[ 130.77 -134.14    0.85   61.74   21.96] -> 21.96, 130.77

[-0.103  0.067  0.139  0.081  0.014] -> 0.014, -0.103

[[ -1.19   1.98   4.44  14.64   9.34]
 [ 11.70 -15.17   7.17   9.53   0.22]
 [  3.63  15.98   3.51  10.29   3.33]] -> 9.34, 3.63

[ 13.96   0.36 -13.55   2.47 -13.11] -> -13.11, 13.96

[[ 1.155  0.730  1.316  1.329  1.947 -1.783]
 [-0.704 -0.502 -0.940 -1.013  0.099  1.026]] -> -1.783, -0.704

[ 0.2  1.1 -0.3 -1.2  1.5  0.6] -> 0.6, 0.2
---
(77, 55, 37, 38, -49) | 38
((-8, -22, 17, -5, 14, -51), (-4, 67, -40, 24, -20, 49), (-35, 22, 34, 6, -38, -46)) | 34
(53, 17, 18, -20, -70, -30, 11) | 17
((22, 35, 21, -8), (33, 65, 2, -1)) | 33
(-57, -54, 9, 15, 7, 33, -63) | 9
((-38, -4, 61, -31, 65), (40, -52, 40, 63, 22)) | 61
---
[[-45  15  35  -9]
 [ -4  34  18 -58]
 [ 72   7  20 -40]] ⇒ 18

[[-88 -15 -22  39 -54 -43 -75]
 [-41 -77  49 -52  46 -48 -52]] ⇒ -22

[[ 61  -5 -61  19  47  45 -17]
 [ 60  -4 -62  21  49  46 -18]
 [-20 -74 -45  30  30  35   0]] ⇒ -62

[[ -9  21   6 -57]
 [ 65  36 -55  37]
 [-82 -70  -5 -10]] ⇒ -55

[[ 45 -79  -7 -15   6   3  29]
 [ 59 -14 -47  23  24  30  22]
 [ 12  11 -51  -9  23  12   5]] ⇒ -47

[[-52  -4  15 -23  26  35]
 [ 27   7 -28  10 -44 -28]
 [ 51   7 -17   7 -28 -71]] ⇒ -28
---
 1.231   1.168   0.381  -1.052  -1.215  -0.349   1.613 | 1.613, 1.231

 -76.22  -182.47   102.90   -55.26    98.40 | 102.90, 98.40

   1.35   -38.98   -44.18   -93.29
 -80.50   -34.35  -146.92  -112.86
  92.11   171.15   -76.14  -173.89
| 171.15, 92.11

 -7.212   -1.454   -7.322    8.798   -7.211
 18.058   21.606   18.066  -13.630  -13.890
-14.946  -12.015  -13.541   19.754    3.681
| 21.606, 19.754

 0.169   0.025   0.058   0.053  -0.198  -0.068  -0.185 | 0.169, 0.058

  66.021   160.727    76.077  -121.377    45.806    19.037    33.746 | 160.727, 76.077

-147.579    -6.320    58.494   -20.752   157.076  -159.082 | 157.076, 58.494

 0.082  -0.009   0.187   0.145  -0.181   0.095   0.109 | 0.187, 0.145

-102.75   -30.04   111.40   100.23 | 111.40, 100.23
---
Input:
[[ 61 -20 -17  29  39  75]
 [ 16 -15  -5  52  23  50]]
Output: -20

Input:
[[ 45  -2 -32  -7  28   6  31]
 [  0  47  -6  37 -11 -21 -19]
 [ 30 -43 -45 -51  30  13  88]]
Output: 47

Input:
[[ 67 -11  11 -68  -4]
 [  2 -13  29 -66 -21]]
Output: -11

Input:
[[ 22 -83  66  24  -6 -27]
 [-31  18  78  38  13 -16]]
Output: -83

Input:
[[ 36 -23  15  67  14  42  60]
 [ 55   9 -29  10   1 -41  56]]
Output: -23

Input:
[[ 45 -13  -4 -24  25  36]
 [  6 -10  -1  42  15  35]
 [-14  32 -49  80 -23  -1]]
Output: -10
---
716,-766,-630,215,-955,-696 Out: -955

483,762,846,747
714,153,678,577
811,640,222,635
Out: 153

4152,6341,8340,1434,8678,7791,1661 Out: 1434

9255,5161,3754,1562,1329,4937 Out: 1329

236,477,818,752,404 Out: 236

30,17,76,37,43,51 Out: 17

3735,2643,5155,3463,6790,7791,6734 Out: 2643

4,-1,-43,38,11,2 Out: -43

69,23,73,19
73,22,4,26
65,22,97,68
Out: 4

2051,4244,5430,8383 Out: 2051
---
[-84  43  47  67 -65]: 47

[[ 15   0   5  -2 -10   6  24]
 [ 61  78   1 -49 -17  10 -19]
 [  6  88   2 -56 -19   7  50]]: -19

[[-14  16   4 -30 -77  56]
 [ 10  -6  -2  14  43 -25]
 [ 40  35  24  -2  27   5]]: -2

[  5  28 -23  81]: 28

[ 47  79  40   9 -71]: 40

[-27 -16  11 -17 -36  -7  85]: -36

[[-71  56 -14 -12  31  10 -25]
 [-64  47 -11 -12  18  16 -20]
 [ 11 -10  -5 -10   5   0 -26]]: 5
---
[ 42 -43 -29  65 -36 -52  49] >> -36

[[ 41 -22  19  37]
 [ 21  30  65  73]
 [-66  30 -76 -62]] >> -62

[[ 30 -39 -12  70 -87 -12]
 [-73  88  -8 -36  50  -9]
 [-72  78  65  58 -52  68]] >> -72

[-51  52 -62  72 -77 -64] >> -62

[ 69 -31 -53  63  26 -32] >> -31

[[ 65  69  71  40   4  13 -28]
 [-52  25 -51   7  61  36 -44]
 [ 12 -22   0  28   1  12  56]] >> -44

[ 35 -35 -69 -12  11  -5] >> -12

[ 51  59 -49  -4 -40  67] >> -4
